One hidden turn or mirror swaps the rows below in pairs. Which row is each named row swapped with?
The rows were stretched afterwards, more along some directions than others.
Q_414: [ -1   8  15 -34  -2   6 -19   6   1 -12 -28  29  -1   8  -9  -6]
Q_402: [ -8  -3  -9  -1 -19  -9   1 -12  10 -17  -5   4   8   4 -21  11]
Q_293: [  8   2  28 -49  12  -2 -15  17  -5   3   0 -16   2 -22  -2  -3]
Q_78: [ 12   4  11 -31  -2  -2 -10  12   4 -10  13 -19 -19  -2  -1  13]
Q_61: [  0  -7 -33  16   8  -2 -11  -8   3  -8  -7   3  -2   3  -2  32]
Q_101: [  3 -13 -18  27 -17 -19  13 -12  -1   0   3   3  -5   2 -11   7]
Q_727: [ -9  -5   9  -9   6   5   1  11   1 -16  -7 -13 -20 -18 -13  10]
Q_713: [  0  -1 -28  -5  -7   2 -14 -12   9 -12  -4   2   3   4 -13  19]
Q_183: [ -4   9  11 -18  -5   6 -12   8   2  -6 -23  26 -10  10  -3  -5]
Q_725: [ -4  -9  29  -4  -7   5  15  19  17 -10   1  -5 -12 -12  -3   2]
Q_940: [ -6   5  13 -19  -7   0 -13   1   4 -11 -25  32  -5  11 -13  -1]
Q_796: [ 16  -6   2 -19  23   2 -10   2  -6   6  26 -18  -9  -6   5  -6]
Q_30: [ -2   8  15 -39  -4   4 -20   4   2 -15 -32  30   0   6 -10  -5]
Q_57: [-15 -12 -35  -2 -16  16   1  -4  33 -23  -2   2 -26   6   1  30]
Q_898: [ 16   8 -13 -56   6 -16 -48 -11 -24  -7 -26  21  25   8  -3   3]
Q_923: [  0 -13 -33  14   0   6   3 -19  20  -7   7   7  -5   6  -3  11]
Q_225: [ 14   5 -23 -60   8 -11 -53 -13 -11  -7 -13  24   9  12   3  13]
Q_697: [ 16   2 -23 -52   6 -17 -50 -16 -22  -8 -22  22  22  12  -4   4]
Q_475: [ -3  -2  12 -16  -1   5   1   7   7 -10 -21  32  -6   8  -4  -8]
Q_774: [  4  -5  -4  -6 -14  -2  -1   0  12  -2 -14   7   4 -10  -3  10]
Q_32: [  0   5  20 -27 -15  -4 -15   2  -8  -5 -23  33   2   3  -9 -13]
Q_161: [-13  -3 -30  14  -4  -5  11  -8  24 -28 -13   6 -12   6 -12  25]
Q_187: [ 17   4 -16 -51   9 -18 -49 -14 -25  -6 -22  24  27  12  -3   1]
Q_97: [ -4   1   4 -14  20   4  -2   8  15  -2  15  -7 -21   4  -4  18]
Q_328: [ -4   6  12 -32  -3   7  -8  10  10 -12 -28  33  -8   9  -3  -4]
Q_129: [  6   6 -29 -44   9 -16 -46 -18 -18  -6 -19  21  19  13  -4   5]
Q_319: [ 17   1 -21 -43   6 -23 -47 -17 -22  -5 -14  22  15  15  -4   9]
Q_115: [ 15   1 -10 -47   9 -25 -37  -9 -30   1 -18  22  29   7  -4 -11]
Q_965: [  2  -9   7 -25   2  -4  -9   9 -16  -2  17 -22  -5 -11  -3  -6]
Q_890: [ -2  -5 -16  22 -14 -15  -1  -9   4 -15  -5  -1   5  -5 -16  14]
Q_557: [  3   5  11 -10   7   1  -6  17  10 -14   7 -18 -22 -11  -4  16]
Q_169: [  4 -10 -21   6   6   3  -7 -17   9 -20  -9   5  18  -1 -14   6]
Q_628: [ 14   2 -16 -48  10 -17 -39 -10 -23   0 -17  25  26  12   2  -2]
Q_53: [  3 -16 -13 -30  -4 -14 -12  -5   2 -16   2 -13   4 -12  -5  12]
Q_176: [ 13   4   8 -26   1   5 -14  13  -2  -5   9 -20 -16  -8  -4   5]
Q_203: [ 12  -1  18 -16   5 -13  -9  -1 -25  -4   2 -24  13 -26 -16 -14]
Q_19: [  4   3  22  14  14 -16  12  15 -14  -2   7  -8   1  -2  -7  -7]
Q_292: [ 15  -5 -20 -50  17 -20 -38 -15 -22  -6 -10  19  22   9  -1  -2]
Q_336: [ 20  -4   4 -31  23   7 -20   6  -3 -15   8 -22  -5 -12   1   1]
Q_368: [ -7   5  16 -41  -6   7  -8   9   5 -13 -28  27  -5   1  -5  -9]
Q_868: [  1   5 -23   4  12  19 -10  -4  32 -15  -6   2 -11   4   2  36]
Q_377: [ -3  12  20 -39  -3   5 -19   5   0 -15 -35  30   5   4 -10  -5]

Q_940 swaps with Q_319
Q_796 swaps with Q_923
Q_183 swaps with Q_129

One hidden turn or mirror swaps the rows below in pairs. Which row is each named row swapped with?
The rows were stretched afterwards, more along some directions than others.
Q_316: [-36   1  -9  14  17  16  33  11 -12 -12   6  14 -20   1   9  -1  13 -21]
Q_543: [ -4 -16   5  -6  11  -8  10   3   2  -5   6 -25  16  -2  17  33   6 -15]
Q_200: [ -7   2  21  24  18   7  19  10   6 -17  13 -13  25 -15  10  -4   4 -30]
Q_831: [-17   6  24   5   4  15  -2  11  -4 -20   7 -23  19 -17  15 -11   4 -32]
Q_733: [-11  -3 -10 -19  22   9  -1 -13   4 -24  14  13   3  -9  26  12   4   0]
Q_467: [-24  11  -4 -11  14  -1  25  27  -9 -24   6   2   4 -22  30  14  16  -2]
Q_466: [ -7  -2 -18  -6  21  24 -10 -11   6 -17  10  10   0   6  27   3  -5  -9]
Q_470: [-17  10   0  -6  31  12 -14   2 -21  -8   9   4  -2   4  -1   4  -4  -8]
Q_136: [ -2  14   1 -15   4  12   7  12  -5  -5  31  -2   7  -7   2  24  14  -7]
Q_641: [ -7 -19  -2  -6   0  11  38  -3   1  -9   3  -9   5   4   7  19  29  -5]
Q_684: [ -8   1  11   0 -12  26  11  14   2  -7  10 -25  16 -23  13   5  -7 -42]
Q_497: [-30   3  13   7   4  21  35  20  -4  -9  10  -1 -13 -10  -1  -6  15 -29]
Q_688: [-22   8  -2 -21   2  15  14  15   5 -20  15  -5  -1 -14  28   7  10 -16]
Q_869: [  5 -15  18   7   2  -3  -2   0  10   8   7 -18  23  -1  11  17  12 -15]
Q_5: [-18   6  24  -2  -5  17   6   8  10 -13  13   6   4  -8   3  -6  -7 -25]
Q_593: [-18  13 -15  -8  22  23  -5   5 -11   3   9  11 -12  -4   4   8 -10 -10]
Q_111: [  2   5  11   8   5  25  -2  -4  11  13  11  -1  10  -2  -1  -3  -1 -18]
Q_211: [-5 -1 -8 13  8 14  4  1 -4  4  7 23  1 -8 22 12  1  4]
Q_194: [-34  11  -5   3  -3  33  16  25  -8  13  27   5 -19  -8  -2   1  11 -23]
Q_732: [-23  -5  -4   0  12  13  10   6  -3 -13   5  -5  -8  13  -2  13  21   0]
Q_984: [ -2 -15  15  21  11   5  28  -2  13  -6   6 -11  29 -10   9   1   7 -25]
Q_149: [-24  -4  -7   6  33   4  22  -5 -13 -29  -3   2  -8   0  17  -1   8 -18]
Q_37: [-24  15  17   2  15   8 -11  18  -8 -15  17   1   3 -16  20  -5   1 -25]
Q_590: [-33   0   9  -1   6  14   9  19  -8   5  16   4 -18  -2   8  12   7 -26]
Q_96: [-11  -4  10  -8  20  -4  -1 -18  -3 -23  12 -19  12   2   7   6  14 -18]
Q_913: [  0  -7   5 -11  26  -8 -11  -1 -16  -4   9 -20  18   1   5  23   7  -7]
Q_612: [-14   6   8  11   1  26  20   8  16  -7  18  28  -2  -6  15  -3   6 -12]
Q_629: [ -8  -7   7 -10  25  -5  -1  -8  -4 -23  -5   3   8  -3  19  15  12  11]
Q_879: [-10   2  21   6  -1  -1  26  24   1  -5   7 -13  15 -19  15  18  14 -15]
Q_635: [ 13   2  -2 -19  20  -8   4   4  -5  -9  10  16  23 -12  19  30 -20  -3]
Q_86: [-13  -5  -1  -5  26  -2  12   3  -5  -7   0  20  -4  -6  18  23  -7  -1]
Q_703: [ -8  14  14 -15 -12  27  16  18  -3  -8  25 -20  10 -11   9   3   0 -39]
Q_331: [  5 -22  -3   0  -1  16   4 -12   9   9  10 -10  17  -3   8  11   1 -16]
Q_900: [-22  14  17   7  -2  20   5  24   8   2  22 -11   6 -12  10  -7 -10 -45]
Q_915: [ -9  11   3  -9   8  10 -19  13   0  20  15 -10   6  -5   0   9 -15 -14]
Q_478: [ 13   3  -9 -20   6  13  -6   3   3  -3  23   7  10   3  14  30 -16 -12]
Q_431: [-21  -5  14  -6   6  12  34  15 -12  10  11  -9   9 -26   4  14  10 -11]
Q_457: [-29  -3  -1  -6 -13  28   0  23  -5   2  13 -20 -11  -9  13  13 -19 -47]
Q_844: [-31  13   4   9  27  15  -7   5  -4 -18  28   5 -10   2   4   5   9 -20]
Q_873: [-25  16  10  -4  13   6   1  18  -1  -4  20  15 -11  -9  19  11 -12 -22]
Q_172: [ -9  25   0 -17  -6  11   5  28 -13 -12  13  10   7 -23  26  -2   0  -7]
Q_627: [  6 -22   5  22  10  11  14  -7  15  -9  -1  -7  17   2   9   6  11 -15]
Q_436: [-15 -13 -14  -5  12  12   3  -2  -5  -6   4 -13  -4  11  14  15  -7 -29]
Q_250: [ -1 -10 -15 -21  25   8   4   8 -10  -3  11   2  20 -13  15  26 -11   3]
Q_964: [-30 -10   0   8 -13  43  25  12  -2  -4   8 -17 -16  -5   8   3   7 -46]
Q_956: [-13  15  26  -2   5   8   7  23  -8 -11  17   2   7 -13   5  12   7 -12]

Q_331 swaps with Q_194
Q_149 swaps with Q_200
Q_984 swaps with Q_316
Q_900 swaps with Q_436
Q_172 swaps with Q_250

